A single turn carries every row of the set below to another of its rows. Some are shown first; where does it send the rows asked next?
rar: [-2.019 0.087 -0.453 -2.306 -0.665 0.923 -2.396 -3.569 1.162 1.577 0.796 0.602 3.493 -0.705 2.572 1.453 1.394 -0.610 2.162 -0.502 1.684 -1.112]
bom: [-0.658 2.775 1.939 0.579 2.830 -2.463 1.409 0.953 -1.974 1.555 -3.241 0.506 -1.786 3.416 3.721 0.606 0.635 1.461 -2.160 -0.433 0.504 -0.003]
bodu: [1.185 2.193 1.313 -0.497 -1.335 -4.011 3.455 2.528 1.769 -2.042 -2.702 -0.143 0.048 -1.684 2.708 0.040 -0.430 1.491 -2.608 1.085 0.470 1.486]
bupiv: [-0.927 2.294 -0.062 -0.206 -0.626 2.022 -0.168 1.274 -0.817 -0.846 -0.304 -0.512 1.384 2.371 -0.796 -2.216 1.492 -0.375 2.800 3.057 3.597 1.023]
Roz: [0.835 -0.960 0.052 -1.353 -0.263 -1.643 -2.236 2.770 3.303 -3.302 -2.870 -0.614 0.169 -0.622 -0.602 2.710 0.235 -0.305 -1.717 0.249 -1.977 -1.509]
bozes: [0.412 0.513 0.560 -1.843 0.048 -3.864 -1.869 3.301 3.182 -3.165 -1.548 0.672 -0.216 0.449 -0.716 2.559 0.542 -0.839 0.375 1.379 -2.266 -0.638]
lofup: [0.631 1.051 0.422 -3.155 3.492 -0.904 -0.517 0.209 -1.257 1.677 -3.084 0.913 -2.635 3.339 2.094 0.536 0.182 1.605 -0.913 -2.680 -2.282 0.841]
Guz: [-1.850 -0.312 2.349 -0.401 -1.597 1.431 5.253 0.717 0.266 -1.759 -1.564 -1.841 0.929 -2.926 2.685 2.220 0.352 1.287 -1.742 -0.091 -1.478 0.109]
vavot: [-0.309 0.302 1.666 -0.119 -3.074 -3.368 0.571 0.376 -1.122 0.471 1.438 0.476 2.476 1.394 3.449 1.331 0.436 -2.985 2.515 0.817 2.058 1.578]
dite: [2.139 1.118 0.902 -2.549 -3.039 -1.093 1.483 -2.158 -0.061 2.712 0.930 -0.039 1.346 -1.126 3.259 -0.452 -0.144 1.180 1.792 -3.172 1.391 -0.194]
kof: [-0.826 2.607 1.114 -0.708 -3.293 0.157 1.369 1.385 -1.047 1.214 0.701 -1.039 1.255 2.465 -1.370 -1.007 2.383 0.235 3.353 0.906 2.656 1.248]
tomuk: [-2.139 0.337 1.430 0.765 -0.881 -3.974 -1.106 -3.305 -2.386 -1.917 1.360 1.354 -1.331 -0.787 -0.013 -1.917 1.968 -2.295 -1.147 0.737 -2.569 0.974]
Rosud: [0.768 -2.441 -0.103 -2.993 0.146 0.037 -0.876 2.259 1.995 -2.275 -2.003 -1.010 -0.035 -1.708 -0.777 2.757 0.890 1.755 -1.328 -1.954 -2.715 -1.926]
zar: [-0.944 -1.380 -1.411 1.078 0.873 -0.755 -2.839 -0.859 -2.118 -3.601 0.226 -0.386 2.240 1.382 1.178 -0.281 -0.068 -2.518 1.786 0.868 2.259 0.428]
reg: [-0.972 0.236 -0.947 -0.846 -2.723 0.623 0.840 -2.783 -1.798 -0.478 0.638 -1.383 1.526 -1.355 3.744 -1.727 1.172 -2.782 0.569 -1.652 0.831 3.518]
degap: [-1.398 3.147 0.911 -0.856 3.160 -1.838 -2.696 -0.158 0.663 1.320 -3.212 0.857 -2.196 3.983 2.491 1.505 0.601 -0.473 -0.581 0.141 -1.539 0.236]
vad: [1.633 -0.833 0.166 -0.686 0.325 -0.755 0.042 3.177 2.244 -4.405 -3.525 -0.484 0.615 -0.918 1.261 0.840 -0.789 -1.481 -2.876 1.609 -1.266 -0.026]
molub: [1.441 -1.847 -0.889 -3.195 1.104 -1.687 -0.113 2.135 0.396 -3.507 -1.551 -0.542 -0.897 -1.264 -1.776 0.973 0.582 2.732 -0.410 -2.464 -2.741 -0.842]
Tomad: [-1.045 1.418 -0.380 -2.476 -2.290 2.820 1.103 0.374 -1.564 0.713 0.353 -1.033 1.381 1.398 -1.077 -2.265 3.048 -0.595 2.718 0.332 1.602 2.481]
Sunet: [-3.180 0.285 1.378 0.722 1.662 -3.570 -2.914 -3.870 -0.874 -0.972 0.974 1.816 -0.832 -1.365 0.573 -0.594 1.071 1.439 -1.001 2.063 0.028 -1.033]
kope: [1.295 -0.563 -2.135 -1.245 0.632 1.424 -1.821 -3.382 -0.848 -1.416 -0.533 -0.957 1.223 -1.167 1.095 -2.142 -0.700 1.516 1.050 -3.042 1.809 -1.594]
mugo: [0.786 -0.862 2.339 -2.646 2.046 -2.414 0.181 -2.323 -0.999 0.923 1.304 3.845 -0.695 -1.909 2.317 -1.681 -0.662 2.855 -0.742 1.328 -0.115 -1.386]
Tar: [0.493 0.271 1.634 0.451 -0.993 -2.341 2.573 2.715 1.855 -3.163 -3.599 -0.921 1.056 -1.086 2.247 1.669 -1.156 0.209 -3.236 1.948 0.163 0.894]
mot: [1.765 -0.759 2.520 -2.630 -0.366 -2.925 1.980 -1.678 -2.438 -0.068 1.567 3.242 -1.176 -1.262 1.594 -2.911 0.357 -0.996 -0.802 -0.073 -2.849 0.451]
Labez: [-0.642 1.376 1.079 -1.199 0.166 -1.069 -1.138 -5.214 0.134 -0.767 0.736 2.129 -1.883 -2.496 1.732 -3.231 -0.156 -0.553 -0.977 0.747 -2.721 0.070]
nok: [0.458 0.121 -1.021 -1.516 1.106 -0.838 0.303 2.818 1.480 -4.936 -2.493 0.096 -0.153 -1.462 1.946 -1.023 0.362 -2.248 -2.369 2.312 -1.420 2.127]
fom: [-2.028 -0.195 1.905 -2.500 -0.343 -4.936 -0.922 -3.506 -0.510 1.583 0.958 3.105 0.454 -1.250 1.460 -0.126 1.170 0.558 -1.414 1.400 -1.183 1.998]
nemi: [-0.278 2.404 0.230 -0.271 4.355 0.801 -0.412 0.347 -1.416 -0.324 -3.456 0.673 -2.525 2.868 3.813 -1.314 0.296 -0.891 -1.980 0.070 -0.925 0.595]
Gaki: [-3.035 3.052 2.095 0.280 -1.262 -0.540 3.681 0.225 2.358 -1.742 -1.277 0.093 1.551 -2.164 3.362 1.522 1.395 -1.055 -1.137 3.296 -0.672 -0.237]
loba: [-1.501 -1.347 0.890 -2.203 -0.740 2.274 0.465 0.479 1.664 -1.940 -0.814 -1.603 -0.043 -2.441 -0.112 3.229 1.699 0.754 -0.190 -1.697 -3.717 -2.370]
furo: [-2.479 -0.370 2.302 -1.098 -2.134 0.642 2.942 0.129 1.258 -0.541 -0.763 -2.060 0.569 -2.682 0.829 4.223 1.383 2.333 -0.473 -1.429 -2.425 -1.435]
Lak: [0.852 1.916 -0.336 -3.190 -2.724 0.855 0.484 0.268 -0.251 2.074 -0.433 -0.949 0.883 1.482 -2.013 -1.999 1.990 2.026 2.606 -1.152 1.955 2.066]
pud: [2.144 -0.566 0.494 -0.417 0.370 -2.435 -2.125 -0.431 -0.313 -0.452 0.480 0.935 2.163 1.802 0.633 1.018 -1.364 1.251 3.032 -0.580 2.957 -3.386]
terun: [3.176 -0.523 -0.012 0.899 -1.652 -2.837 0.989 0.511 -3.154 -2.540 0.269 -1.152 0.177 1.037 1.958 -2.005 -1.461 -0.655 1.380 -1.926 2.169 1.237]
talet: [0.990 2.688 -0.079 -0.860 -1.089 0.019 -0.802 1.122 0.413 0.393 -0.963 -0.562 0.809 2.555 -1.526 -2.027 0.374 2.297 2.633 1.502 4.160 0.430]
nela: [-0.718 -2.007 2.587 -0.815 1.077 -5.403 0.116 -0.386 -3.432 -0.256 1.947 3.043 -0.102 -0.165 0.663 -0.335 1.499 0.889 -1.016 1.320 -0.014 -0.545]
res: [0.597 -0.326 1.848 0.749 1.724 -1.577 0.015 -2.186 -2.922 -2.614 1.692 2.255 -2.372 -1.339 0.876 -3.503 0.049 -0.134 -0.389 0.636 -1.373 -2.533]
bepa: [-1.730 1.281 2.395 1.197 -1.992 -0.120 3.999 1.095 1.623 -2.776 -2.554 -1.373 1.153 -1.896 2.874 1.990 -0.311 -0.811 -2.082 2.181 -0.855 0.363]
gasib: [-1.316 1.470 1.478 -0.816 2.558 0.691 3.398 -0.568 -3.967 1.107 -2.322 0.090 -1.642 2.724 2.862 -0.320 1.734 0.275 -1.416 -2.586 -2.088 0.120]
tedin: [-3.246 3.608 1.951 1.645 2.106 -0.205 1.257 -0.818 -2.045 0.611 -2.444 -0.052 -1.258 3.417 3.234 0.813 2.147 -1.779 -1.099 0.151 -1.244 -0.602]
vakig: [-2.469 2.190 2.015 -1.328 1.254 -1.851 1.042 -0.989 -1.914 2.752 -2.223 0.243 -1.219 3.922 1.423 2.515 2.065 0.817 -0.107 -2.498 -2.681 -0.216]
balab: [-2.236 0.657 0.794 -1.029 -0.074 1.716 5.494 -0.751 -0.500 -2.017 -1.399 -1.173 0.863 -3.728 2.416 -0.192 1.505 2.453 -1.808 -0.646 -1.149 -0.324]
sokiv: [-0.286 2.523 -0.408 -3.057 -1.783 1.847 -1.650 0.048 1.459 1.473 -0.224 -0.028 1.483 2.010 -1.575 -1.288 1.769 0.210 3.352 1.318 2.005 0.909]
direv: [-2.899 -0.841 -0.072 -2.507 1.182 1.856 -0.084 -0.002 0.703 -3.222 -0.177 -0.371 0.565 -1.662 -1.102 2.561 2.460 0.110 1.127 -0.557 -3.915 -2.460]
Lumi: [0.719 1.400 -1.517 -2.764 -0.168 2.667 -1.217 0.314 -0.025 0.013 -1.319 -0.570 1.014 1.475 -1.422 -3.237 1.061 1.516 1.908 0.832 2.999 1.808]
Topas: [-1.952 1.873 0.443 -2.140 2.780 1.524 -0.738 -1.580 -1.359 0.782 -2.262 0.447 -2.058 3.169 1.638 0.776 1.679 -1.634 0.049 -1.941 -4.193 0.313]
kadup: [-2.176 1.094 2.194 -1.298 -1.157 -1.243 3.225 -0.330 1.082 -0.357 -0.251 -0.632 0.663 -1.926 -0.346 3.437 1.680 3.883 0.834 -1.535 -1.850 -3.275]
lasud: [0.194 1.533 -0.071 -0.328 -1.693 1.078 1.774 1.514 -2.549 -0.419 -0.292 -1.559 0.666 1.855 -1.144 -2.974 1.598 1.562 1.895 0.553 3.913 2.076]

Roz goes to Rosud
molub goes to direv
Where do these go?
Labez goes to fom
Tomad goes to kof
vakig goes to gasib
reg goes to vavot

